Each path below is one point turned by a fixed rotation once a step. After each direction that follows a path, write how fast that rotation turns it, in deg/step (0 if it stays still).
Each turn is a multiple of 5 degrees from 10 to 175, or 0.
Each row of a path follows its step; steps can be skipped.

step 0: [ 22  30 -34 -22 -28  23  30  41  17  -1 -11  19 -39 -39  46 -15 -43   5
  -1 -22  10  60   6  13  -2   6  38  17 -37  35   2 -23  -8 -31 -29  51
  33  65 -30  25 -16  21 -18  -2]
step 2: [-14 -21 -13 -26  24  10 -18  50 -53 -33 -67  18   9  -3  -2   0 -29   9
 -29 -19 -20  50   2  41   7 -52  25  32  -5 -15  -4  12  -3 -37 -26  33
  51  13  39  10 -20  28 -42  35]
step 4: [-21  25 -19  37  12  23  -8  34  55 -43 -34  59   5 -27  45  12 -52  -2
  42 -26 -24  38  24  -9  12  16 -13  29  31   4   1 -13  -5 -46 -10  46
   1 -18  54  19  -3  -2 -46  -6]
step 6: [-10  -2  -4 -31   0   5  10  15 -15 -42 -32  33 -27 -26  23 -37 -13 -60
 -11  -7   2  34  48   0  13  22  48  -7 -24  -8  50   0  35 -14   8   1
  37  15  43  51 -19 -31 -64 -44]
step 7: [-14   5 -29  12  34 -30 -12  18 -12 -49 -37  65   2   0  40 -12 -34 -14
  14  -2  27  58  49 -32 -40   7 -16 -12   8  27   1 -14  -9 -30 -28  48
  31  -3  59  46  19 -11  -4  16]
step 9: [ -5  18 -24 -20  42  30   6  64 -13 -88   7  43 -10 -23   6  -1 -22 -39
  -1 -41 -11  -7   2  13  -4  26   9 -11 -20  24  24  25  56  24   3  19
  31 -22  18  23 -12 -18 -64 -23]
step 10: [ -3  30 -59   4  24 -23   8  32   5 -38 -45  55 -34  12  14 -14 -48 -27
 -16 -47  -3  68  10 -14 -13 -13   5 -55 -16   4 -26  18 -16  40 -19  12
  37 -11  23  24  15 -13 -20  40]
step 11: [ 11  61 -20 -62 -46  19   8  34   2 -22  -6  52 -22 -31  39  -3 -56   7
   2 -10  15  46  -9 -19 -10 -34  13 -43 -23  -2  23 -23 -23   5 -15  42
  41  14   3   1  22  20 -28 -59]
Speeds:
[ -6  -2  -8 -23  -5  -6 -11   9  -7  13   8   0  11   3  -4  14  -9  -2
   2  -2   5 -13 -15   3   1 -19  14   0   1 -10   5  16  18 -17   2   3
   1   1   5  -1  -7 -10   5  -7] | 115
[ 13 -14   0   5   8   2   1  12 -11  10  -3   9 -16   7  -4   1   9   5
  10   8  -4  -4 -23 -11  -2   2 -22  10   1  12   0   3  10  -8   1   6
  -7 -12   5  -4   1   3 -18   3] | 70
[ -8 -12  -7  18  -2 -12   1  -8   6 -10  -7  12  15   6  -1  -7   6  15
  -1   4  -9   7  -3   1   7  -3   1 -18  10   0 -18  22   1  -8  11  18
   2  -7   0   1  -2  -3   5   7] | 130
[-10  -7  -6   7  19  -7 -15  -3   1  -9   2   1   5  13   5  16 -19  -7
   5   7  10   3  -6  17   7  13 -10   7   8 -11  -7 -14   9   0 -10  -7
   8 -11  -3   7  11   1   3   9] | 135
[ -2   1   5  -2  -5   5  -6  -9   2  -2   6  -5 -16   0  11 -12   0  -6
  -2  19   6  -4 -10  17   5   9  11  -8  -4  10 -12  -1  10  -5  12   6
  14   1 -14  -5  -7   8 -10 -26] | 130
[ -3   1  17  -1   6  17   6   3  -3 -13   1   5   4 -12  -7  25   3   3
  -9   7   5  14   4   2  -1   4  -3   1  15   9  17   9  10  -3  -8  18
   5   1  -5 -11  -5  14  12  -4] | 155
